In the data rows, 128 means zero.
Here is a table of points, one per row:
[182 195 135  93 113 176 159 160 121 136 112 111 117  93  95  66 144 132 179 127 123 159 134 141  89 113 103 134 114 107 133 134 117 195 111  74 150 201 133 174 109 119]
[227 141  98 184  68 125  61  91 154 160 126 151 141 116  87 138 149 146 140 125 145 136 142 129 120 107 149 132 111 175 129 155  67 169 138 158  81 100  96 139 179 106]
[104 156 147  95 179 128 173 120 132  56 111 124 124  72 116  97 104 123  77  98 136 126 139 117 104  67 123 129 119 143 102 183 122  89 156 143 134 132  76 128 165 131]
[ 77 108  77 176  97 224 188 130  94 102 116 121 136 104 135 120 135 107 175 117 168 153  85 125 163 118 146 105  81 145 150 192  92 103 111  96 187 125  95  57 124  76]
[130 163 127 129  98 150 139 161 107 110  83 139  42 122 116 101 105 142 103 154 153 105 163 124 198 115  97 116  94  97 143  90 117 195 133 139  82 157 172  96 109 153]
[155 146 144 108 122 140  99  65 167 141 173 165 133 108  91  89 149 139 101 179 111 127 156  99 127 114 129  75 176 134 173 127 138 111 141 139 188 103 120  81  95 151]
[122 121 192 119 115 216  91 139  86 109 175 109 162 150 150 123 124  68  82 159  78  87 103 151 147 117 104  59 158 126 107 153 147 180 140 161 116 113 150 108 149 159]
[134  80  58 147 130 113 124  99 127 120 120 125 133 167 103  51 149 158 129 127 142 152 103  89 101 137 131  84 120 129 128 148 106 152 174 172  73  98 167 140 133  95]
[134 137  89  77 105  57 157 158 104 178 124 136 135 129 109 131  98 164 148 139  75 103 118 143 129 129 176 136 101 132 135 144 162  90 140 195 107 204 141 102 170 123]
[137 133 157 141 125 117 170 132  84 146  77 105 128  95 112 132 136 130  87 145 124 147 156 173 152 112 150 138 171  92 152 119 104 152 154 138 153 141 115 148 126 156]
[ 97 105 106 139 144 118 180 151  87  94 114 131 142 161 125  99 141 122 133  87 115  99 186 171 145  82 116 163 155 116 120 134 141 108 141 128 137  86 170 197 116 176]
[ 55 127 143  75 100 120  81  81  87 188 148 156 127 148 140 134 128 116 198  54 159 138 118 153 137  97 145 128 102  81 126 140 118 105 174 150 123 155 155 125  80 127]
[154 131 193 149 157 111 120  92 152  79 184  64 116 163  80 122 140  84 129 125 189 103 126 153 153 118 130 155 107 140 130 124 106  92 223 131 200 131 137 129 181 110]
[137  74 145  86 209 154 153 111 103  91 140  89 112 141 101 185  73 133 106 152 125 190  97  95 156 135  96 111 117 111 181 155 151 108  88 173 110 148 135 195 135 133]
[137 120 165  67  82 110 145 117 174  92 141 112 206  67 153 144 115 134 131 177 107 143 157 138 124 148 169 143 148 167 124 129  83 131 134  79 100 156 189 122  83 114]
[123 141 131 125 108 128 157  83 147 103 135 173 106 128 151 160 175 109 109 143  81 161  88 187 104  63  94 189  81 189 166 135 108 117  77 141  69 137 123  68 152 189]
[ 77 116 187 191 103  83 129 140 172 106 108 108 165 140  93 127 116 103 195 118 151  93 135 144  78 158  66  59 123 126 191 110 114 110 122 164 100 140  88 151 123 138]
[130 212 105  77 166 135 165 141 119 110 112 167 142 139  59 103 122 151 180 127 113 134 188 168 125 152 116 149 165  95 130 148 102  89  99 112 117  75 132 105 161 143]
[173 124 111 219 174 104 127 148 125 134 133 145 148 114 182  99 210 157 123 144 129 168 172 140 152 179 102 115 149 116 110 167 146 106 105 154 175 222 168 140 141 154]
[176  91 175 148 163 125 132 117 128  99 156 101 102 125 174 128  89 156 136 134 118 204 124 137 141 167 116  77  66 126 100 124 111 131 127 111 106 105 148 131 143 100]
[144 149 110 125 168 116 161 120 111 120 119 124 133 132 141 152 162 134 123 155  67  94  88 118 100 168 149 115 119 181 152  83 134  62 101 121 113 131 141 102 206 144]
[188 122 132 174 124 158 119  46 117 109 107  87 160 126 159 112 106 142  97  73  79 119 103 167  82  94 154 136 165  56 105 104 179 113 108 131 120 156 141 149  88  92]
[ 89 145 185 105 158  76 147 151 127 219 105 113 178 126 118 151 132 136  67 192 109 136  97  85 133  86 103 128 106  92  78 133  58 107 118 103 141 147 112 143 102  96]
[120  70  86 101 134 104 107  98 177 176 179 122  77  99 157 149 130  61  94 136 162 117 149 145 111 122 107 120 139 112 176 162 115 123 112  56  84 120 114 159 158 116]
[ 81 172 122 200 122 109 154  79 109 111 183 139 104  84 122 171 124 149 110 113 105 124 164  35 152 133 135 150 174 121 144 165 161 166 134  83 112 111 150 146 147 128]
[157 161  75 138 115 128 132 113  89 162 113  60 128 140 131 117 152 111 125 194 194  81 100 165 139 153 132 123 184 134  97  92 119 111 115  97  97  62 148 150 144 125]
[ 75 151 138  90 152  80  64 150 178  51  92 128 100 124 150  99 186 171 130  93 124  96  65 149 115 159 156 106 124 112 161 142  98 161 120  92 159 159 138 179 141 143]
[ 94 167 173 125 171 135 115 129 131 162  99 134 163  69 169 124 163 159 131  72 155 125 173 106 120 126 120 124 131 152 102 128 109  96 137 131  75 105  88 126  95 154]
[138 113 181 125 207 181  63 128 132 138 122 137 122 117 104 140 125 145 154 127 147  65 153 116 144 146 155 172 160 135 179 154 131 159 132 126  95 185 166  70 137  57]
[135 130 103 156 151 136 185 160 187 169 146 110 169 153 123 117 139 104 140 115 106 130 132  88 150 113 144 135 107  95 150  38 137 188 142 125 128 106 105 122 178  97]
[189  98 145 129 132 142 152 157 158 133 112  88  87 159 188 159 159  99 142 127 146  84 174 125 137  93 193  96  61  69 146 142 102  85 128 148  86 117 113 141 157 122]
[ 60  80  87 175 104 183 170 145 120 175 155 161 118 109  64 177 142  86 127 131 158 190 122 205 101 166 144 101 164 180 146 111 108 165 142 142 119 146 154 179 162 110]
[127 112 122  80 162 121 167 163 139 148 167 119 150 113 116 142 172 192 163  82  80 136  93 115  93  66 115 146 157 127 100 136 114 164 140 113 174  82 167 122 128 120]
[102  85 202 114  62 132 126 166 105 133 142 169 118 100 100  66 102 171  94  92 134 160 140 146  82 137 191 145 180  89 128  80 142  89  87 116 144 162  82 117 188 103]
[147 146 161 132 148 133 113 158 114 140 204 163  75 210 199 139 124 153 106 144 125 135 100 162 116 146  80 110 141 150 157  77 103 135 205 130 145 123  77 115 133 142]
[121 147 127  94 121 151 138  60 181 143  50 217 142 124 169 147 161  88 112 159 174 133 112 136 159 143  67 114 118  91 105 101 196 142 127 146 142 115 110 142 179  83]
[120 148 127 131 117 111 183  99 140 158 199 111 139 134 115  78 143 111  83  90 127  93 188  98 119 152  89 143  91 143 173 109 167 172 114 184  99 131 126 135  83 107]
[127 115 151 154 100 119 135 104 118 162 120 148  87 178 102 115 130 160 126 162 170 176  97  56  86 125 111 191 146  88 121 196 110 168  88 131 134 107 115 151 129 188]
[155 122  53 146 124 155  74 153 176 186 116  97 121 125 146 168  81 109 158 103  86  99 101 128 132 122  90 100 188 149 150 158  77 115 146 128 161 137 118 173 150 129]
[ 94 184  91 150 135 144 129  96 147 135 113 155  69 153 141 153 107 149 101 177 160 138 158 117  22 139 163 142  81 105 147 106 144 109 161 113 188 108 207 119  95 103]
[106 191 119 202  93 108 147 148 186 156 118 104 105 160 137  75  74  88 103 140  98 161  78 133 119 151 175 121 162  95 145 190 119  89 132 131 116 115 114  89  60 148]
[141 114 165 161 118 147 107 118 122 153  99 170 123  79  88 130 110 130 181 133  96 126  84 116 169 139 111 125  78  94 109 102 146  97 176 168 114  75 170 143 145 139]
[130 110 158 101  87 123 151  89  98 119  92 105 151 200 157  96  63 139 111  85 169 132 134  96 133 174  72  99 136 191  97 115  67 123 128  98 118 136 177  95 202 121]
[130 102  89 118 129 102 150 104 126 144 116 167 135 105 190  82 125 100 106  87 119  99 129  91 148 115 127 125 126  88 195 103  99 132  52 121 188 102 173  96 129 170]
[140 112  73 109  82 115  86 126 107 118 190 165 184 123  77  95 109 141  89 135 122 110 109 145 184 123 135 125  61  93 140 121 152 118 161  47 137 131 108 139 139 169]
[151 130 103 122 125  38 142 131  96 133 158 150  99 104 168 125  80 123 166 107 156 129 107 157 143  83 136 131 141 150  99 137 162 203 117 177 164 122  88 109 118  51]
[115 169 147 102 124  63 127 149  59  94 107 104 148 164 163 123 172  80 141 159 143 138 132 100 130 117 154 150 138 154 163 158 171 152 139 102 105 144 122 111 114 128]
[134 143 126 103 136 132  99 139 108 135 174 155 169 134 139 165  93 106 138 117 141  75 140 124 116 230 147 158  77  92  72 161  93 152  80 130 173 132 116 138 109 162]
[120 128 135 140 138 108 134 158 146  94  69 164 150 170  76 196 162 136  70  57 108 145  81 144 158 151 187 112 131 152 136 149 136 166 152  96 113 133 153 104  98 157]
[144  98 177 150  99 127  90 141 113 113 118  95 115 138  70 135 159  81 159 120 124 138  92  74 143 147 128 175 109 174 149  69 161  87  60 111 146 113 106 145 117 141]
[158 121 124 138 154 111 119 147 135 129 126 159  62  51 120  85 133  14 136 109 113 141  94  78 109 137  99 130 156 139  85  96 117 109 159 175 118 131 199  96 107 137]
[161  85 148 129  85 169 122 196 125  55 129 181 138 151 152 170  88 139 121 125 133  75 164 100  77 125 108 106 151 140 162 134 130 115 119 163 119  76 125 142  99  76]
[ 53 133  83 112  54  97  89 105 100  85 139 105 147 110 152 162 146 128 185 174  66 152 189  75 126 114 130 100 131  97  89 108 138 133 173 137 140 160 106 147 159 141]
[159 145 169 115 115 107 105 151 134 124  90 143 189 149 169 145 136 128  88  96 153 172 139 134 165 105 150 154 160 158 134 156 175 117 131 114 149  99 152 175 121  96]
[ 98 147 150 194 122 160 123 163 155 158  94 110 118 115 161 144  70 153 150 164 126 130 136 115 108  74 153 172 110 148 153 138 177 162 133 124 171  84 160 108 177 191]
[118  91 114 100 119 114 140 166 139 154  77 145  86 120 104  84 119 106  95 159  87  78 151 108  92 115 122 125  68 212  51 152 186 114 150  66 142 150 103 180 101 116]
[135 127  82  92 113 153 113 174 146 135 138 148 144 148 165  96 118 139 142 124 117 173 138 114 164 140  97 238 153 142 108 155 153  74 182 124 106 169  83 135 120 160]
[103  85 142 136 153 145 143 130 158 143 159 149 156 123 162 106 135 127 129 135 147 101 149 170 139 154 221 127 114 170  66 127 116 171  89 154 139 141 130 161 116 193]
[161 102 124  97  98 147 137  82 105 180 120  86  66  78 161 149 102 184 145 124 138  74  84 126 172 180 118 131 155 169 183 100 124 114 162 120 116 115 113 166  99 141]
[136 129  94  42 116 165 117 136 129 172  95  93 114 156  89 156 164  91 111  83 132 172 173  83 130 142 161  96 130 128 115 139 131 131 139 178 177 136  81  88 127 146]
[118 160 101  87 153  96  52 130 115 110 142  62 126  96 110 120  94 159 107 124 175 152 137 167 111 106 147 103 137 152 104 126 149 148  76 171 153  95 125 133 126 185]
There is one direction along which these points spread out most. How far along it is each point below, from 0 to 99? 50 is the average, and the first point above lies past it. One standard deviation of the points above along it is 16.
[128  65 101 110  92 124 157 178 102 115 130 111 169  73 120 136 193 179 115 177 191 141  95 122  72 152 104 138 118  96 154 137 159 119 183 154 138 105 102  84  83 147] 55
[112  78 150 129 120 115  80 105 166 131 102  50 117 164 109 138 129 143 124 128  70 124 177 208 130 160  50 197 117 127 128 151 158 144  75 141 153 108 169  73 113  67] 46
[121 152 124 145 126 119 171 136 140 160 153 167 148 128  89 130  95 150 163 162 181  75  96 125 164  85  96  68 137 135 126 176 184  98 101 126 146 147 122 109 112 124] 49
[130 147 105 153  94 133  96 177 122  96 168 119 132 154 111 197 148 132  97 117 172 108 115 116 135  56  91 134 122 131  99  64  71  74  75 147 107 188 171 133 104 106] 44
[129 211 141 100 108 190 125 126 135 103 168  88 140 140 157 144 153 121 143  90 112 122  73 116  94 149 125 127  93 141 110 118 168 121  95 124  79 132 137 183 157 113] 47
[142  81 118 136 220 124  79 147  95 100 114 127 173 133 130 126  68  82 155 149 141 125  99 145  59 137 119 169 160  77 136 107 130 165 125  94  65 130 112  78 153 114] 42
[135 172 102 138 125  95 135 127 116  78 112 136 133  78 134 165  95 109  86 108 100 101 140 156 162 213 117 159 103 103 106 114  63 155 141 174 154  90  67 154  99  93] 50
[ 79 145 101 149 201 146  54 124  38 170  88 129 151 127 132  82 133 157  84 140  85 153 153 121 139  90 127 121  69 171 149 103 117 106 125 100 125 134  84 133  99  88] 63
[164 110 181 140 130 108 156 105  65 111 127 174  81 175 100 160 189 127 177 137  61 128 150 165 108 124 153  97 142 121  92 174 106 110  99  78 143 104 117 134  97 117] 57
[ 66 109 110 142 120 147 113 161 175 122 156 112  56 117 115 118 161 173 121 138 135 122 115 120 193 130 128 118 168  83  61 125 152 116 117 116  69  99 101  67 143  81] 45
[174  89 129 169 163 137 156  53 154 100  83 103 134 156 110 177 107 159 136  90 135  85 148 123  90 109 105 126 150 116  66  82 158 160 139  83 123 197  87  68  87 198] 52
[105 104 117 118 155 166 147  84 182  65 132 150 123 186 137  90 115 129 170 204 118 132 100 115 184 103 168 158 159 164 122  73  78 124 109 174 125 145 106 177  86  99] 41
[150 148 112 106 137  90 121 154 151 133 159 132 135 109 132 144  92 117 182 111 155 224 168 149 167 126 151  61 117 142 120  84 168 114 131  80 117  97 109 104  77 146] 56
